Each named turn below is shown by a few rows before and after it. Which turns, in which order, take the first row of each later pair to the second? The first pair is answered.
turn S:
[ 21.3  -5.7 -16.6  -5.8  -8.4   3.6  -1.4 -15.9 -16.1  24.7  19.6 -21.2]  ->  [ -0.9  16.0  26.5   4.6  -9.2  25.3  -2.4 -15.1 -10.2  26.5 -11.9  -2.4]
[  4.4  -2.9 -16.0 -25.5  -4.2 -11.0 -21.5  12.8  -0.2   1.0   7.8  -6.2]  ->  [ -7.2   9.5   8.5 -28.1   5.9   7.7 -21.2   1.8   5.3  11.5  -7.6   4.3]
[  0.9  -9.3 -25.6  -1.4  12.6   0.4   4.6   0.8   6.5  16.8   8.5 -18.9]  ->  [-19.1   7.7  11.3  10.7   8.1  12.5   2.7   3.8   9.4  19.6 -19.1  -4.6]
[ -6.9  22.6 -16.9 -13.5   8.5  14.1  -4.8   0.2 -23.5   3.6 -22.0 -23.5]  ->  [ -6.4  23.5 -21.2  -9.2   3.4  10.9  -5.8   3.4 -25.9  -1.0 -22.3 -24.6]
turn N:
[ 14.1 -14.5  16.3 -17.6   3.0  -4.7  -0.5  -5.7   6.5   6.8  12.5  20.8]  ->  [ 19.9  -9.0  17.5  -6.8 -18.4  -8.7  -8.7  -7.6  -6.0  10.2   2.3  13.3]
[ 33.8   7.1  21.3  18.0  13.1 -25.6  -6.7 -12.3  15.5   4.6  -2.0  -1.7]  ->  [ 33.6  17.9   6.1  15.6  -0.5 -28.3 -20.4  -4.8  -0.1   1.2  -6.1 -19.5]
[ -9.1   8.1   3.1   0.4 -15.0 -13.8 -11.7  14.8  -3.1  -5.2 -17.2  -0.3]  ->  [-12.4   6.5  -5.4  -9.1  -0.2 -12.3 -10.4  17.9   2.9  -9.1 -10.0   2.5]
[  5.1   5.9  11.7   8.1  -4.8   8.2  -8.0 -23.2  -3.0  19.0  -8.5  -1.4]  ->  [  2.4  10.1  -7.0   0.2  -6.4   5.2 -15.9 -13.9 -12.7  12.4 -10.2 -14.5]
turn P:
[-18.9  10.0 -22.4  20.9  18.3  13.3  35.1  16.4 -13.6   8.5 -21.0 -32.7]  ->  [-14.2  17.3  21.0 -19.9  26.5  28.0   7.8   0.0   0.1  37.3 -24.8  10.7]
[  0.4  -1.6  -5.3  -6.3  -8.2   5.4  -6.5 -13.2 -19.8  39.2 -17.3 -17.1]  ->  [ 10.4 -11.7   8.6 -17.9 -17.1  -4.5 -17.5 -12.5 -10.0  39.6 -10.1   3.7]
[ -6.0  -5.5 -31.2  21.3   9.1   3.5  26.5  -3.9 -17.3   8.1   3.3 -38.2]  ->  [-11.6   9.9   4.1 -12.7  28.0  28.4   5.5 -20.7 -13.1  38.9  -8.5 -11.9]
[ -7.9  -3.3 -46.4 -40.7  37.6 -12.1 -10.5 -24.8 -21.2   5.9  30.4  -8.5]  ->  [ -2.3  -6.0 -33.8 -51.3  35.3 -14.4 -19.0 -27.4 -15.0   8.0  32.6   2.8]
turn W:
[ -7.4   2.8  18.8  -8.2   7.7   2.6 -12.0  12.6  16.5   5.9 -14.8  23.6]  ->  [-21.0  15.5  -1.8  -4.1  13.5  10.0  -9.4  14.0   1.4   5.0 -24.6   3.2]
[  9.9  -1.6  -6.0 -10.8  17.2 -18.4  -1.9  -2.4 -34.2   9.2 -11.0  -5.0]  ->  [ 18.3  -7.9  18.0  -3.2   5.6 -23.1  -4.0  -4.7 -23.4   6.4  -8.5  11.9]
[ 13.0 -16.8 -40.8 -50.0  10.3 -21.0 -21.3   3.6 -10.2  -2.3  27.5 -22.3]  ->  [ 16.2 -21.0  44.7   1.0 -45.0 -29.8 -22.1   9.9   8.7 -25.5  -2.1  19.4]
Pairs:
Each pair is 2 to 3 turns apart.
[-28.9  13.7  11.8  17.0  -0.5  11.2 -10.0  16.9   3.2  19.0 -18.3  -6.5]  ->  [-8.5 -0.2  3.7 -2.4 19.0 11.3 -9.6 -1.8 14.9 40.3  8.7  9.1] | W then N
[-15.7 -11.0 -23.7  31.8 -13.5 -27.1  26.3  23.6  -6.3 -42.2   2.1 -16.7]  ->  [-10.1 -18.8 -30.6  24.5  27.7  -5.4  53.7 -12.1   5.0  -4.2  19.8 -17.2] | W then N then P
[ 41.2 -29.2 -11.0 -33.0 -23.2 -33.3 -25.5   5.7   0.0 -19.3  23.0   4.5]  ->  [ 18.2  -3.9 -48.0 -16.6  13.7   0.3   5.8 -20.0 -28.1   7.3   7.1 -49.0] | W then P then S
[ -4.6  -0.4 -28.8 -27.4  -2.7  -7.1  -9.4   3.9  -8.7   0.2  12.8  12.1]  ->  [-29.6  14.9 -18.9  -7.9   5.2  11.9   1.1  10.1  -6.6  -9.8  -9.7   5.8] | N then S then W
[ -1.2   8.2 -15.2   2.6  26.8   9.7   9.7 -12.5  -8.3   9.2  -3.7 -13.5]  ->  [  6.6   6.7   0.9  13.3  16.6  11.9  11.7 -20.0  -6.6  12.7  -9.4 -10.2] | N then N
[ 11.9 -28.0 -50.5 -28.5  27.8 -15.0  -6.1  19.7  -0.8  21.6  25.8 -10.6]  ->  [ 11.9 -23.3 -34.7 -42.1  33.6 -10.0 -12.1  15.5   4.8  32.3  25.2   2.3] | P then P then P
[  7.1  -8.8 -15.9 -13.0 -19.6 -25.1 -19.2  23.6   4.7 -22.0  14.0   2.2]  ->  [ -7.5   4.9  -8.3 -39.3  29.4  10.6  -9.7  -4.8  10.1  16.7   9.7   3.6] | W then W then S
[-37.9  -3.3  22.6   5.0  33.2   7.5  28.0  36.7  21.9 -42.6 -15.6  13.1]  ->  [ 12.8 -32.5  34.6 -23.8  34.6  -4.2  12.0   4.3  37.1  -3.5  23.6  44.2] | N then W then W
[ 25.9  -0.6  -3.9   4.9 -18.7 -20.5  25.7 -19.7 -23.6  23.8  -1.2   4.1]  ->  [ 11.4   8.9 -33.1  -5.3 -10.7 -22.2  22.3  -3.1 -33.8   9.0  -4.8 -14.0] | W then N
[ -6.1  16.4   5.8  -8.2 -15.8 -10.7 -11.2   8.4 -12.7   0.0  -0.6  -1.9]  ->  [ -8.0   7.1  -5.0  -4.0  -6.9 -15.3  -1.7  17.2  -4.9 -13.1   5.5   0.1] | N then W then P
[  1.7  -6.5  -4.7  -8.6  -4.7 -12.9 -12.6  16.4  -1.6 -12.6  12.6 -10.5]  ->  [  2.6  -2.7  21.5 -11.3   8.5   8.8  -7.7  -9.4   6.6  15.0   5.7   2.7] | S then N
[-12.1  -3.4 -23.3  15.8  -8.2  -6.1  -8.5   3.6 -34.5  -9.2  -9.3  -8.4]  ->  [-24.5   3.7   9.7  22.5  -5.5   6.7  -3.8  -2.5 -22.7  -8.0 -23.6  12.7] | S then N then S
[  4.4 -15.9 -31.7  32.1   4.5  -8.8  28.9   4.3  -0.1 -18.6  15.8 -20.5]  ->  [-12.7   7.0 -10.6  17.1  32.8  29.8  32.8 -18.5   2.0  13.4  -1.9 -17.0] | N then P
[ 8.9 -8.8 24.7 -0.6 -4.0 -5.7 -5.6 19.1 25.0 -4.7  8.8 41.4]  ->  [-10.7  27.4 -23.4  10.0  -6.9   6.5  -4.8  24.2 -24.4   1.1 -19.3 -25.7] | N then W
[  3.4  -7.9  20.5   3.6 -16.8  10.8   5.3 -20.3  -4.1  14.5  -4.6   4.8]  ->  [  5.9 -15.7   3.8  18.8 -23.2  -0.7  15.3 -11.4  -9.3   1.2  -0.4  -1.6] | P then P
[  9.1 -11.8 -20.4 -24.5  18.2  -7.9   1.8   4.8  21.1  -7.9  14.1  28.6]  ->  [  5.6  17.6 -22.1  12.6 -15.4   3.6   4.5 -10.8 -24.1   8.6 -26.0 -22.0] | N then N then W
[-26.2  12.5   2.4  23.4  12.2  13.6  25.7  14.9   2.3 -30.9 -20.4  -7.4]  ->  [ 10.6  -7.3 -35.4   7.9 -14.9 -19.6   3.0  17.3 -15.3 -26.8  11.4 -22.8] | P then N then S
[-34.0   5.8  -5.7  -1.3  19.2  20.4  14.2  27.0  -4.1 -19.8 -17.1   8.0]  ->  [ -9.6 -10.1  25.4   8.2  18.5  26.4  27.6  -8.8   9.0  14.5  -8.0  24.8] | N then W then N
[ 34.4  -8.0  10.0  -3.9 -18.1  -4.6  -7.4 -21.5  -3.9  29.4  13.3   7.2]  ->  [ 31.5  -9.6  -8.5 -26.0 -12.5 -15.0 -19.4   0.7   1.7  10.9  23.1  14.1] | W then N then W
[  5.1  10.2 -23.2  -6.8   7.7 -16.4  -1.2  -0.1  -0.7  11.9  22.9   7.0]  ->  [ -7.4  26.7   9.4  15.1 -18.4 -11.6  -5.3   5.8  -6.1   3.5  -7.3  10.2] | N then S then N
[ 13.6 -18.4  39.4 -16.1   0.9  -3.5  -7.3 -10.9  27.5  14.9  17.2  44.8]  ->  [ 13.1 -11.5  19.7   6.0 -49.1 -32.3 -24.6  20.9  -0.9 -18.0  -0.1  13.6] | S then N
[-24.5  16.0  32.6  43.7 -19.2  28.1   7.8 -19.6  -7.0  22.8 -12.2  -7.8]  ->  [ 10.0  -8.7 -23.5 -31.0   3.2   5.5 -31.2 -17.8  -5.9  39.2  42.1  -1.6] | N then W
[-18.8  22.1   7.7 -40.7  10.7  37.6 -20.3   8.3 -11.6  -5.3 -34.0  -7.3]  ->  [  7.0   1.1  29.6 -45.6   5.1  29.5 -24.3 -10.1   5.2   8.1 -15.7  22.7] | W then N
[  5.7 -17.5  43.9  19.2  -8.8  -4.6  -1.6 -17.5  14.0   0.2   4.7  28.9]  ->  [-15.0   9.1   1.3  21.0  16.9  20.6  15.7 -32.0 -11.8  22.0 -10.2 -22.8] | S then P then P
[ 10.6   2.0  -5.9  -2.7 -27.5 -15.0 -24.6   5.1 -18.9   8.3   6.0 -23.1]  ->  [-20.9   1.5  31.2  -1.4   7.2   2.5  -4.2  12.0  20.6  -7.9  -1.1  18.7] | N then N then S
[  0.2  -2.7  15.9  19.6 -27.1 -14.4 -13.4  18.6  -4.7  -9.4  -7.9  10.5]  ->  [  7.3  -3.6  16.1 -19.6  -1.5  -1.7 -25.3   1.9  -0.4  22.2   2.1  21.4] | W then P then W
[ 15.6 -20.4  -7.9   3.3  -1.8 -23.6  -3.7 -10.4   9.2   3.7  22.5  10.7]  ->  [ 12.7 -20.1   4.3  15.0  -9.0 -24.9  -3.4 -10.0  12.7  -3.0  15.3  16.8] | W then W then W
[ -0.7   2.0  26.2  22.4   3.0  29.5  24.5 -37.8   9.7  26.2  -2.8 -10.5]  ->  [ -8.1  21.1   4.2 -41.5   4.6  26.3 -26.6 -16.0  -8.2  28.9  -4.5 -13.5] | N then N then P
[-20.5  14.9 -15.7 -28.0  37.1  14.9   5.2  -0.1   1.8  14.8  -8.4   0.3]  ->  [  7.6 -22.4 -18.8 -19.2   3.9 -26.0  -1.8  20.9  18.2 -19.2  18.0  19.3] | P then P
[ -7.9  15.6   2.4   0.7  16.0  22.7  16.0 -29.6  -9.4  23.1 -12.9 -12.9]  ->  [ -4.0  11.8  30.2  15.5  -0.1  19.1  15.0 -27.9  -1.0  20.6 -18.9   4.1] | W then W
[ -8.3   1.0   7.0 -13.0  15.0  10.4  -0.4  -2.8  11.4   8.8   4.3  13.7]  ->  [ -2.1  11.6  14.4   2.6 -18.8   7.1 -12.2  -3.3  -9.9  14.6 -11.2  -2.7] | N then N
[  8.6  -9.6 -12.0  22.4 -11.6 -12.4   7.3   3.0   0.0  -9.9   6.4 -12.8]  ->  [  3.2   1.9  18.7  24.8 -10.9   1.4   8.1  -8.6   5.5   4.8  -8.6   1.0] | P then W then W
[-24.0   8.8 -11.4  -0.8  -1.0   3.5 -11.9  23.3  -8.7  -6.2 -26.0 -13.6]  ->  [ 15.3 -28.0 -16.4 -12.3   0.6 -18.6 -17.1  14.6   4.5   2.8  12.0   3.8] | W then W then S
[-15.0   8.7  -4.6 -33.8  27.8  23.0 -18.8   1.5   5.1   7.7  17.9  -3.7]  ->  [-20.6   7.0  34.2   7.1 -14.7   5.4 -16.3  23.1  13.0 -27.4  -2.5  10.5] | P then W
[ -6.1   9.8  10.5 -37.3  12.6   6.9 -16.8  22.4  12.2   3.9  -1.3  21.1]  ->  [-17.0  16.6 -17.4 -19.3   5.7  -0.9  -7.3  39.1  -4.8 -16.9  -9.2  -8.8] | W then P then W
